Each row of R is roughly a mix of the hidden directions of one of 3 groups; one row fits no group.
R (123 x 12):
[[ 21  30  31  -1  -6  -4  12 -12  -2  22   7  47]
 [ -2 -11   5  10 -32  10 -33  14 -44  10  -8 -25]
 [ -5  29  31  -6 -37  -2   4  19 -11  39  -6   0]
 [ 17 -17   1  24  21  20  27 -26 -24  -4  17  32]
 [ 14 -13  18 -24 -51  22  -7 -28  -5  -5  -5  11]
 [  3 -15 -15  31  48  14 -13 -17 -18 -25 -10  -1]
 [  4 -15 -23  11  43   0 -23  21  12 -19 -17 -30]
 [  2   0  -2   2  63 -24  -6  11  15 -12   1 -16]
 [ 31   1  14 -16 -45   6 -16   2   4  36 -16   5]
 [ 15   7  -4   3  24  -7 -21  46  35  11   1 -23]
 [ 42 -11  20  -6 -20   0 -28 -12  17  32 -14  14]
 [-40  -2 -29  12   9  16  -4 -30 -27 -23  -8 -14]
 [ -9   7   3  15 -15   9 -23 -46 -36  17   2 -22]
 [-22 -23  15 -25 -18 -24 -28 -26  24  20  -9 -10]
 [ 17  10  16  10 -22   1  30 -11 -29  26  15  37]
 [-12  -8  30  36   5 -14 -36 -22  19   0 -21  11]
 [ 31   1   2  -6  20  -7 -21  42  22  25  -5 -24]
 [ -6   6 -14 -18  19   2  21   7  50 -33   6  19]
 [ 10 -18 -35   8  30  13  24   0 -13 -42   8   2]
 [-26   4  25 -10 -35 -18 -37 -14  14   0 -26  -1]
 [-37  27  16   3 -26   0  -7  25  -8  33  -8 -22]
 [ 25  15 -11 -14 -10   5 -11  36  12  33  18 -33]
 [-21  11 -33 -39 -23   6  15  10 -16   6   8 -30]
 [-22   0   4  19  31 -25 -22  23  33 -13 -18 -20]
 [-22 -10  -5  -9 -14   5 -10  24 -31  18 -33 -38]
 [  2  15 -25 -39  -3  20  29  -8 -29 -16  22   7]
 [ 17  12 -30 -21  17  21  27 -12 -43  -1   3  -9]
 [ -7  19 -25 -44  21   5  19 -32   6 -14   9 -16]
 [ 35 -16 -33  -4  22  11  15   7 -35 -10  23 -11]
 [ 37  -8  23  -8 -44  16  -4 -16 -18   3 -15  16]
 [  1  -4 -14  38  47  13   2  -8 -11 -30  16   8]
 [ 18 -23  19 -28 -16   3 -21 -39  -9 -23 -23  -4]
 [ 33  -5  21  21  22  -4   7 -31   0  -7  16  39]
 [ 49 -13  16 -17  -9   3 -18 -15 -14 -17 -32  -9]
 [-29  -7   0   5 -28  19  34 -19 -38   7   5  16]
 [ 37 -22 -15  11 -14  11  10  31 -29  -6  29   8]
 [  7   8  30  -4 -36  14  -1 -26   0  12   1  45]
 [  9   1 -17   0  14  -4  -7  47 -27 -24 -14 -32]
 [  1 -14  29  43   7 -14 -33  -1  27   5 -22   4]
 [-42   8 -31 -19 -35   2   3 -14  -1  -1  -2 -28]
 [ 26  -2  15  27  19   6  21  -9  15  -9  27  42]
 [  2   3   7 -20 -59  28  -2 -17  -9   4   1  17]
 [ 27   2  19 -26  -9   3 -37  -5   4 -25 -38  -3]
 [ 28  -7   9  28  32  34  -5 -13 -14   5  -4  33]
 [-21   1 -15 -41 -12  -1 -20  17  -7  -8 -23 -39]
 [ 28   5  -8 -32  -2  -5  14 -25 -48  11  14   0]
 [  4   7   0 -10  -3 -10 -20  50   5  19  -7 -42]
 [-24  -1 -11 -27 -14 -25   7   4  49 -16   3  20]
 [ 25   1  17 -19 -12 -24 -15 -16 -21 -21 -40 -20]
 [-26  22 -24 -17 -31  17  15 -29 -19  14  12  18]
 [  3  22  42   7 -27 -27  14  -8  15  24   1  23]
 [-11   2 -42  -7  15   4   7  32 -17 -11   6 -40]
 [-40   3  24   7 -50 -10 -10  -2 -19   4   8  -2]
 [-12   8  -8 -40   1 -10 -13   6  27  -3 -23 -44]
 [-15   4 -23  27  40   4  19  12  17  23  30   9]
 [-32  -2   2  11 -29  13  25 -33 -16 -11  10  32]
 [-32  -2  13 -17 -22 -16 -38  -1  27 -16 -28  -3]
 [-39   0 -21 -20 -32   1 -13  -4 -11  11   0 -40]
 [ 18  10   1  39  40   6  -3  36   8 -18   4   8]
 [-10  19 -13  20  -3   3  37  -1  -8  37  31  25]
 [-16  -1 -24 -37 -23  -1 -13  26  -6  -5 -13 -40]
 [ -4  -5  18 -23 -22 -13 -25  37 -22  11 -32 -16]
 [-17  19  -2  21  29 -15  18  15  36  27  25   7]
 [ 44 -20  18 -17  -6  -1 -15  -7 -26 -24 -27 -13]
 [ 18   2  26   3 -21  15   2 -33  -7  14   0  48]
 [ -3 -22  -9 -37 -36  -6 -19 -31   5   9 -23 -12]
 [-39   7  15  -3 -23  -8 -39 -25   4  -2 -28  -6]
 [ 11  25  22  12 -16 -11  22  23 -20 -34  24  23]
 [-11  -4  37  32 -25  -5 -29  19   7  17 -26   6]
 [ -3  12   4  27  32  -1  10  15  36  27  24  24]
 [ 18   7   3 -23 -14 -20 -21  29  44  16   8 -17]
 [  3  11  44   3 -29  -3   5 -12   6  14   7  45]
 [ 16 -21  48  17  27 -16 -14  -6  18 -10  -6  20]
 [-36  11 -18  29   8  -8  30  17  -3  24  30   6]
 [-28   1 -17  25  36   8  -2 -19 -29 -31   0 -11]
 [-36 -15 -13 -22 -43   9   9 -12  -8  25   5 -17]
 [ -8 -16   3   8 -13  13  21 -45 -32 -12  -2  32]
 [-39  28   8  -9   7   0  20 -33  29  -2   6  22]
 [-35  13 -29 -26 -26   1  17 -28   3  12  16 -17]
 [-22   4 -26 -38 -12   5 -15  13 -15  -7 -19 -40]
 [-11 -33  -5 -15  -9   1 -20 -48 -22  16  -5 -18]
 [  2  26  -6 -40  -1  10  45   3 -11  13  24  -4]
 [ 19 -18 -33  25   9   8  29  31 -12   8  28  -2]
 [-41   4   5 -18 -31 -14 -31 -13  20 -10 -22  -4]
 [ 39   0  17  30  32   7  11   0  -6 -10  10  36]
 [  1 -12 -31  -2  20  -5   1  31 -11 -16  -2 -49]
 [ -7 -16  15  46  15  -9 -37 -25  10  -3 -17   6]
 [ 38 -15   2 -10  -9   6 -12   5 -44 -24 -27 -11]
 [  9  -3  10  19  -3 -14  20 -18  19  -3  22  55]
 [ 29 -20   2  39  28  22  12   4 -22 -10   5  24]
 [-22   0 -22 -29 -13   4 -14  26 -12  -1 -17 -45]
 [  1   2  -8 -21  12 -20 -28  31  13   5  -3 -49]
 [ 30  -5  11  21  12   3  16 -20   1 -13  28  46]
 [-20  -1  34  30   5  -9 -32  -6  37   3 -19  -2]
 [ 25  -9  18  34  25   5  -5 -22   8 -12   8  42]
 [-27   5 -26 -33 -21   2  -9  16 -11   1 -18 -40]
 [-20   6   8 -18 -14   4 -32  15 -13   6 -32 -43]
 [ 33  17  35   3  -8   5   9  -1  -5  17   9  47]
 [-18 -19 -44  10  22  20   9   5 -19 -29   0 -22]
 [-11  19  -2  18   3   6  23 -11  20  38  28  35]
 [  0  21 -26 -22  25  23  37 -20  -8  -5  24 -14]
 [ 24 -40  26  26  40 -12   4   1   3  -6   6   1]
 [ 35   3   1  -4  32 -14 -20  26  41   6   1 -10]
 [  1   1 -44 -12  16  16  17  -1 -39   2   5 -31]
 [-17  20 -20  24   1  14  24  18   5  33  31  22]
 [ 21 -18  24  52  10  -8 -17   1  15   2  -6  23]
 [ -8  12  -4   7  29 -20 -22  33  28 -32 -16 -15]
 [ 27   9 -22 -33  16  24  26   7 -30 -12  16 -11]
 [  0   8  19 -22 -56 -19 -16   3  21  13   6   2]
 [-39  14  27 -27 -26 -31  -1  -9  15  11 -12  -1]
 [  9  -7  19  26  12  -6  -7 -29  27 -15  14  45]
 [ 18   7  33  30  21   6   3 -31   8  -4   6  38]
 [  0   8 -30  11  14 -13  16  44 -14   2   4 -38]
 [-18  -5 -21 -36 -10  -1  -6 -12 -20  20  -5 -47]
 [ -4  11  -1 -27 -10 -18 -16  38  23  20  -6 -38]
 [-34   2   4 -23 -19 -20 -31 -21  33 -13 -15 -11]
 [ 30  -1   9 -16  -6 -17  -6  48  36  12   1  -6]
 [ 22  -1  32  16  37  -2  -7  33  10  -4  11  29]
 [ -9  17 -11  24  13  12  24   6 -11  28  28  41]
 [  2  -7 -22 -17  -8  10   9  52  -9   8   3 -39]
 [  9   5  -6 -21  20   8 -21 -54  15  -2 -20  19]
 [ 15 -16 -15  17  29  -2  -9 -22  28 -37  19  21]
 [-38   4 -19  -7  -2  13  -1  -7 -32  22   1 -42]]
One row of each group comes first, with its name. Which group is each row after those in?
[ 28 -21  31  -8 -16  -1  30   9 -16  15 -17  33]  (97)
[-43  12 -31  15  18  11   4  18  26  11  24   2]  (47)
[-28   6  16 -11  -9  -9 -39 -39   7 -16 -26   5]  (114)

[-14  -1 -19  -8 -44   6  -6  21 -38  18  -5 -23]  (114)
[  9 -13  37  39   1 -18 -15  18  27  14 -13  17]  (114)
[ 21  16   1 -19 -10 -10  -9  50  24  21  -7 -22]  (97)
[ 31 -13  -2  39  20   5  14 -17 -15  -1  24  32]  (114)
[ 40  22   9  11  36 -10  -6  11  29 -16   6  18]  (97)
[ -9  20   9  -1 -30  14  23  32 -36  27  -7 -10]  (97)
[-45  23 -38 -12 -30  12   1   0   1   6   3 -11]  (47)
[ 36  -4  33  36  17  -5 -10 -30   5   9   4  15]  (114)
